Here is a table of points, one per row:
Array([43, -6, -29, -23, 30, 3, 21, -49, -36, -9, 49, 17, 29, 29, -26, -1, 6, 25, -1, 45, -10, 4,
       18, -15, 5, 3, -37, -66, 19, 35, 16, 77])
Array([9, 17, -37, 4, 2, 13, 18, -51, 2, 5, -23, -20, -18, 13, -28, 1, -2, -6, 20, 60, 42, 2,
       70, 76, -16, 53, 32, 39, -6, -29, -57, -23])
Array([21, 21, -34, -1, -41, 16, 54, 12, 44, 19, -46, 24, 24, -59, 17, 11, -11, 10, -9, 24, -3, 3,
       11, -13, -30, -33, -4, 15, -3, 31, 40, 36])
Array([27, 28, 12, 9, -32, 41, -2, -10, 21, 11, -5, -40, -10, -1, -17, 21, 26, -30, -39, -33, 9, 2,
       -20, 58, -15, 15, 45, -17, 14, 7, 43, 29])
Array([-54, 21, -27, -11, -2, -11, -44, 18, 27, -30, -23, -20, -29, 21, 0, 27, -25, 32, 26, 11, -42, 3,
       -24, 19, 2, -5, -21, -35, 41, 13, 31, 11])
Array([3, -4, -18, -54, -2, 52, 52, 10, -35, 48, 39, 0, -51, 14, 25, -2, 25, 43, -33, 30, 57, 12,
       -42, -16, -49, 29, 15, -23, -21, -13, 39, -12])
Array([-32, -43, 21, 0, -18, -24, -15, 17, -49, 36, -26, -11, 1, 18, -14, -35, 10, -15, -13, -9, -6, -48,
       -44, 34, -45, 9, 7, -23, -22, 6, 39, 1])
Array([6, -52, 38, 39, -47, 28, -6, -59, 34, 12, -42, -30, -2, -47, -5, 17, -54, -5, 65, -15, 22, -15,
       -5, -28, 8, 0, 25, -7, 27, -67, 37, 72])
Array([22, 24, 5, -13, 27, 16, -11, -12, 37, 21, 32, 40, -47, -26, -4, -29, 76, -64, -14, 3, -29, -39,
       30, -1, -30, -26, -16, -12, 14, -33, -15, 46])
Array([40, -14, -6, -62, 29, -41, 52, 26, 90, -8, 16, -7, -10, 28, 20, -10, 14, -44, 5, -21, -15, 64,
       -23, -14, 6, 15, 3, -22, -36, -76, -10, -54])
Array([-42, -20, 35, -4, -17, 23, -18, -12, 12, -47, 25, -3, 58, 24, -67, -36, 4, -17, -21, 36, 3, -59,
       -34, 26, 5, -29, 34, -7, 41, -25, -7, -42])
Array([6, -58, -82, 0, -7, 9, -2, -5, 5, 45, -73, -18, -58, -29, -4, -28, -20, -8, -13, 3, 20, -36,
       3, -18, -7, -13, -33, -62, -39, -27, -5, -50])
Array([29, 15, -96, -27, 35, 15, 20, -44, -39, 14, 12, -9, 19, 5, 35, -2, -6, -79, 17, -3, 13, 21,
       6, -26, 1, 3, 11, 4, 89, 19, -4, -4])
Array([-15, 6, 4, -16, -13, 26, -76, 19, 8, 47, 2, 51, 27, 1, 16, -14, -45, -29, -1, -5, 34, 34,
       -18, -94, -5, -28, 1, 69, 36, -49, 16, -14])
Array([-4, -19, -28, 34, 17, 14, 2, 1, -44, 69, -18, -54, 47, 21, -18, 18, -19, -35, -23, -26, -19, -27,
       -26, 20, 31, -44, -25, 25, 9, -69, 11, 32])
Array([63, -11, 18, 35, -5, -39, 29, 57, 3, -52, -39, -1, -56, -18, -5, 29, -7, -39, -21, -20, 18, -55,
       -31, 20, 15, 22, 24, 4, 4, 8, 7, 21])
Array([28, -2, -18, -4, -28, 22, -23, -34, -58, -44, 14, -5, -22, -26, -19, -42, -43, -14, 15, 63, -60, -32,
       -16, -27, 19, 30, -29, 12, 13, 2, -8, -69])
Array([28, 24, 17, 47, 10, -61, -3, -11, -23, -43, 9, -16, -41, 25, 39, -27, -35, -73, -27, -54, 55, 18,
       10, 3, -39, -43, -18, -23, 33, 36, 3, -1])
Array([23, 20, 4, -44, -49, 13, 4, 41, -84, -43, -42, 8, -44, 34, 39, 63, -15, 53, 45, -10, 41, 17,
       -31, 22, 66, -52, 23, -24, 27, -25, -37, 16])
Array([15, 25, 36, 12, 15, 8, -54, -34, -16, 13, -51, 30, 10, 66, -12, -36, 27, -22, -56, 32, 24, 22,
       -12, -32, 23, -31, 32, -51, -43, -15, -4, 6])
Array([39, -6, -1, -9, -8, 19, -40, -20, 59, -19, 31, 40, -34, 1, -27, -25, 9, 38, -6, -2, 11, 6,
       -39, 73, 10, -11, -73, 28, -6, 13, -18, -18])
Array([35, 1, 32, 17, -30, -32, 61, -29, 12, 31, 40, 8, 47, -47, 17, 15, 25, -25, 15, -10, -20, 2,
       -37, -4, 67, 11, 7, -10, 18, -11, -32, -22])
Array([-48, -41, -9, -54, -26, -14, 2, -26, -36, -35, -14, 45, 26, -60, 20, -19, 35, 9, 19, -81, -22, 19,
       -4, -17, 32, -11, -9, -8, 20, -5, -21, -20])
Array([-19, 77, -9, -7, 50, -26, -9, 1, 29, -5, 27, -26, -15, -1, -69, -5, 9, 25, 67, -17, 68, -50,
       -91, -42, -27, 45, 7, -8, 12, -13, -32, 7])
Array([-17, -46, 9, -6, 1, -10, -8, 5, -13, 36, 42, -13, 3, -13, -19, -8, -67, -2, 0, 7, 27, 47,
       -11, 39, 21, -8, -41, -63, -12, 42, 20, -11])
Array([3, -3, 38, 6, 12, 6, 33, 15, -18, 24, 46, -64, -20, -2, 9, 13, -60, 4, -45, -53, 11, -20,
       26, -30, -19, 35, 10, 41, -10, 33, 7, -36])
Array([16, 29, 67, 11, 22, -40, 24, -42, -27, 48, -76, -21, -18, 2, -11, -33, 34, 69, 42, -14, -36, 29,
       20, 25, -34, -33, -19, 5, 53, 24, -12, -39])
Array([22, 49, 48, -60, 10, 62, -12, 93, -20, 2, -50, 5, 49, -27, -14, 29, 15, -56, 6, 6, -10, -13,
       8, 36, -5, 30, -1, 38, 36, 37, 26, -48])
Array([-23, -59, 27, 17, 35, -52, -12, 6, 7, 0, 7, 25, 4, -41, 13, -23, -8, -1, 54, 20, 36, -47,
       43, 0, 14, 19, 45, -3, 0, 31, 42, -16])
Array([-36, 28, 16, 55, 28, 10, -20, -16, -47, -10, 7, 56, 22, 4, 41, 18, -21, -36, 15, 28, 46, 26,
       -12, 22, 9, 98, -66, 4, -18, -7, -40, 19])
Array([25, -24, -37, 25, 16, -36, -48, 49, -6, 1, -38, -36, 34, 17, 0, 17, 34, 16, -14, 20, 27, -48,
       8, -28, -9, -16, -16, 39, -49, 6, -25, 30])
Array([-49, -24, -12, -35, -21, 47, 4, -20, 23, -1, 8, 10, 30, 9, -36, 79, -60, 16, -68, -28, 5, 22,
       8, 26, -42, -5, 26, -7, -10, 6, -35, -12])
Array([-18, 11, 39, -10, -41, -41, 12, 30, -46, -21, 18, -12, 12, -54, 6, 15, 70, 9, -22, 80, 16, 34,
       44, 5, -52, 18, -21, -25, 7, -92, 20, 16])
Array([23, -22, 30, -11, 12, 8, 41, -35, 41, -10, -28, 20, -1, 20, -7, -24, -48, 10, 39, 27, -18, 41,
       -82, 26, -58, -5, 14, 54, -13, 9, 15, 10])
Array([-5, 13, 33, -58, -8, -17, 7, -3, 33, -4, -19, -15, 6, 1, 41, -16, -22, 41, -30, 6, 4, -45,
       26, -41, -65, 23, -84, 4, 50, 5, -48, 49])
Array([-4, 6, 11, -73, 14, 1, -29, 12, 4, -1, -2, -37, -37, -27, -23, -9, 12, -16, -48, -8, -4, -9,
       -7, -3, 34, -39, 5, 11, -11, 31, -67, 39])
Array([43, -30, 9, 68, -17, 9, -19, 2, 2, -49, 0, -10, 52, 21, -5, 1, 5, 53, -66, -35, -61, 23,
       2, -43, -34, 39, 13, -66, 51, -1, -41, -32])
Array([22, 52, -10, 24, -25, 6, -21, 24, -13, 20, 7, 63, -19, -51, -32, -45, -31, -3, -5, -46, 6, 11,
       60, 34, -33, 2, 6, -25, -5, -25, -28, 19])
Array([4, -36, -30, 10, -72, 6, -2, 11, -10, 44, 43, 0, 41, -16, -30, 32, 85, -2, 60, -37, 18, -19,
       -28, -29, -27, 18, -10, -32, -17, 83, -34, -11])
Array([-29, -24, 48, -12, 44, -19, 8, -61, 15, 3, 34, 11, -22, 11, 13, 72, 47, -4, -37, 37, 28, -24,
       15, 10, 33, -41, 44, 11, 39, 17, 22, 2])
Array([25, -35, -8, 31, 25, 47, -28, -20, -18, -46, 3, -37, -40, -63, 23, 9, 46, 2, -15, 12, -60, 44,
       -26, -10, 32, 9, -51, 57, -35, 38, 28, 18])
Array([27, 61, -16, 37, 13, -29, -20, 51, 38, 75, 27, -25, -9, 5, -45, 48, -36, 19, 31, 42, -55, 34,
       30, 1, 42, 0, -6, -42, 25, 8, 35, -7])
Array([17, 7, 16, 9, -36, 29, -16, -28, 26, 9, 34, -10, 49, 45, 26, -10, 15, 8, 16, -58, 48, -16,
       50, 64, 31, -24, -70, 27, -42, -10, 24, -18])
Array([-67, 37, 13, 13, -85, -38, 48, -11, 14, -35, 2, -51, 0, 12, -13, 0, 0, -48, -27, 46, 0, 24,
       -25, -32, 28, -30, -73, 18, -24, 12, 15, -3])
Array([13, 29, 34, -6, 3, -14, 32, -2, -60, 60, 31, 9, -9, 65, 10, -15, 0, 31, 28, -8, -73, -49,
       -1, -22, 14, -5, 2, 54, -35, -28, 6, -1])
Array([-19, 31, -40, 65, 41, 57, 21, -20, -5, -31, 4, -56, 17, -22, 44, -30, 48, 47, -16, -33, 21, 8,
       -23, 9, 44, 30, 10, -11, -6, -42, -6, -29])
Array([46, 12, 23, -34, 28, -6, -35, 14, 2, -14, 30, -34, 66, -47, -6, -44, -13, 40, -9, -5, 16, 54,
       -9, -16, 24, 6, 45, 7, -48, 6, 1, 70])
Array([-16, 12, -23, 4, 72, 27, 72, 14, 23, -2, -91, 53, 68, 27, 11, -25, 5, 16, -3, 12, -2, -11,
       -1, 3, 18, -21, -16, -22, 2, 45, 47, 0])
Array([44, -31, -10, -46, 29, -19, 16, -10, -16, -43, 8, -25, 22, -34, -22, 7, -55, 9, 9, 13, -5, -38,
       45, 8, 17, -38, 17, 1, -26, -25, -21, -18])
Array([-1, -36, 3, -23, -29, 28, 5, -15, -21, -40, -12, -6, -37, 83, -72, -26, 30, -43, 48, -40, -24, 51,
       54, -28, -3, 51, 31, 14, -14, 18, 43, 38])
Along one direction, these points spread out more than along any other. For each point below, how far along it does it lie, from 0 to 99? 50 is the average, and the first point above lies past it. One standard deviation of the points above along it is 16.
Array([-42, -58, 12, 2, 12, 24, 6, 47, 22, 55, 38, 37, -63, 20, 48, -41, -1, 21, -17, -13, -23, -34,
       4, 33, 33, 30, 2, 11, 54, -18, -22, 47]) -> 45
Array([-50, -9, -46, 78, -10, -8, 64, 57, -18, -12, 25, 21, -13, -8, -52, -54, 3, 3, -4, 22, 4, 48,
       -3, 5, -9, -79, 43, 59, 7, 18, -63, 27]) -> 50
Array([68, 4, -34, 28, -61, -10, -37, -29, 14, -3, 19, 54, -13, 28, 45, 41, 13, 29, -5, 24, 20, -19,
       6, -31, -16, -33, 33, 39, 0, 22, 8, -51]) -> 52
Array([-20, -38, 23, -23, 22, -16, -28, 36, 16, 2, -12, -61, 16, 44, 31, -11, 11, -11, 64, 17, 18, 49,
       55, -1, -6, -16, 1, -8, -16, 25, -34, -30]) -> 46
Array([-57, 25, -16, 3, 9, -7, -59, -30, 14, 19, -7, -37, -37, -43, 27, -26, 20, 26, -30, 2, 12, 31,
       1, -6, -4, 0, 55, 23, 12, 34, 41, -37]) -> 51
Array([-14, -19, -24, -5, -42, -47, -16, 23, 47, 26, -51, 21, -2, 38, 1, 0, 6, -1, -41, 16, -21, 21,
       5, -1, 73, 93, 26, 27, 24, 7, -31, 14]) -> 49
Array([-30, 1, 67, 46, 59, 71, 17, -13, 21, 9, -23, 24, -34, -3, -13, 88, -1, -18, 31, -2, -27, 5,
       25, -56, -6, -22, -8, -20, -45, 10, -67, -15]) -> 47
Array([-15, 11, -28, -19, 18, -106, 0, -53, -37, 12, -16, 56, 10, -29, -45, 50, -18, 10,
       -50, -36, -14, -2, -3, 12, 5, 39, -1, 38, -49, 3, 16, 3]) -> 50
Array([9, -52, -6, 34, 15, 11, 20, 51, 14, -50, 49, 26, 11, 16, 10, 1, 0, 28, -3, 25, 35, -9,
       19, -11, -20, 15, -23, 29, 28, -13, 41, 9]) -> 55
Array([-41, 81, 15, -5, -43, 27, 35, 2, 24, -28, 2, 16, -12, 5, 27, -45, -32, 19, 4, -10, 2, -54,
       49, -40, 45, 13, 29, -34, -48, 31, 26, 0]) -> 46
Array([-40, 19, -51, -13, 43, -14, -22, 30, 13, -53, 15, 16, -18, 15, -38, 48, 19, 28, 26, -63, -28, 3,
       31, -11, -13, -32, -25, 7, 3, -52, 67, -26]) -> 46
Array([-42, 26, -48, -8, -7, -16, -29, -21, 18, -25, 16, -28, 36, 20, 106, 18, -11, -25, 45, 11, -85, -31,
       -16, 54, -62, -10, 50, -12, -42, -1, -23, 34]) -> 50
Array([3, 2, 29, 12, 23, 0, -15, 52, -21, -3, 14, 50, -1, -14, 38, 5, -19, -18, 20, 18, -47, 18,
       -39, 26, -26, -17, 24, -46, -52, 1, 14, -27]) -> 45
